One turn sends every row of this set to another row. A few are shown first. Where does it send the rows asked after them?
L: [ -7 -11   4   2  22 -42 -15   6  17   7 -13 -24 -13   3   1  12  23  16
   0 -15  19   3   9   3  -9  10  16 -16 -35   8  -8]
N: [ 10  -9   8   4   5 -15 -21  24   5  34 -17  -4  -8 -15  13   2  -4 -14
  14  -8   4   4 -11 -18  10  25   7   9  12 -21 -16]
Z: [-14  -8  10 -10  27 -47 -11   7  11   4 -12 -28  -3   2  -7   4  18  10
   3 -12  15  -1  16  -1  -2  12  10 -16 -29  15 -12]
M: [ -8 -14   6   8  24 -36 -12  -5   7  11 -14 -25  -6  -2  10  13  28  15
  -8  -3  13  -2   8   6  -5   5  20  -8 -38   7  -9]
E: [ -6 -17   7  -7  21   4  -3  18  -3  -3 -21 -15  12   9   2   3   7  -4
  26   3  12   0 -35  -7  -7  11  24  -1   1   8 -18]
Q: [ -5  -2   8   6  16 -37 -14  -7  13  19 -24 -18 -11 -13  14   3  26  18
  -8 -13   8   0  13   5   5   5  21  -1 -33   6 -10]
K: [  6  11  12   5  -2 -17 -12   7  -5  38 -11  -6   1 -12  14  -3   3  -8
  20 -12   1   8   3  -2   8  13  29  -5  22 -17 -17]
T: [-10  -2   5  -2  18 -41 -19   1  22  17 -22 -16 -15  -8   2   4  23  20
   1 -23  14   9  12   1  -3   9  20  -9 -29   7  -5]
B: [ -4 -23  11  17  10  -7 -21   5   0  13  -8  -6   0  -2  10   3   2  -2
  13   4   2   5 -44  -9 -14  11  26  -3  -3   2 -11]
Y: [  4   7  12 -11  12 -15   2  17 -15  19  -9 -21  13   3   5  -1   3 -17
  27  -2   8  -3   8  -2  10  15  21 -10  22  -9 -25]
J: [  9   0  13  -5   8  -5  -3  19   3  -1 -34 -12   3  -2   8 -12  -4  -7
  25 -10   7  -8 -22  -7  14  17  16   5   6   7 -28]
D: [ -2 -24   0 -10  25  -3  -9  31  -4  18 -10 -14   8   5   3  19   8 -15
  22   6  16   4 -18 -18  -4  21  11   1   6 -17 -13]
X: [-17   1  11 -13  22 -46 -14   3  16  14 -21 -20  -5 -10  -5  -4  18  14
   5 -20  10   4  18  -2   3  10  14  -8 -23  14  -9]
P: [-12   3  11 -10  23 -37  -5  -4   8  13 -28 -23   0 -12   6  -4  24  14
  -2 -13   8  -4  19   3  12   6  16   1 -27  12 -15]
F: [ 11  -6  17  18  -3 -15 -21   7   7  15 -21  -4  -9 -12  15 -12  -9  -5
  13  -8  -3  -3 -31  -8   6  18  18   3   3   2 -21]
U: [  6 -10   4   2  15  -7  -1  18 -15  15   1 -23  10  16   8  19  12 -12
  24   6  17   2  -5   2 -10  12  28 -18  10 -15 -18]
W: [-15  -9   9  -9  31 -36  -3  -1   2   5 -17 -30   5  -2   3   6  26  11
  -2  -2  12  -7  15   4   3   5  15  -5 -32  14 -14]
S: [  6  -8   5 -15  16  -8  -6  34   0  20 -22 -13   5  -4   4   3   0 -17
  24  -5  11  -1  -5 -18  13  25   4   8  14 -15 -21]
A: [  8  -6   3  17   2  -9 -16   7  -6  33  -1  -8  -3   1  18  17  13  -5
  17  -3  10  12 -10   2 -12  10  37 -13  11 -23  -9]
G: [  2 -25   2  10  13 -10 -24  22   1  33  -4  -6  -4  -6  11  18   4 -11
  12   3   8   9 -23 -18  -8  21  13   2   5 -23  -7]

N -> G
T -> L
Now these:
M -> W
B -> E
A -> U

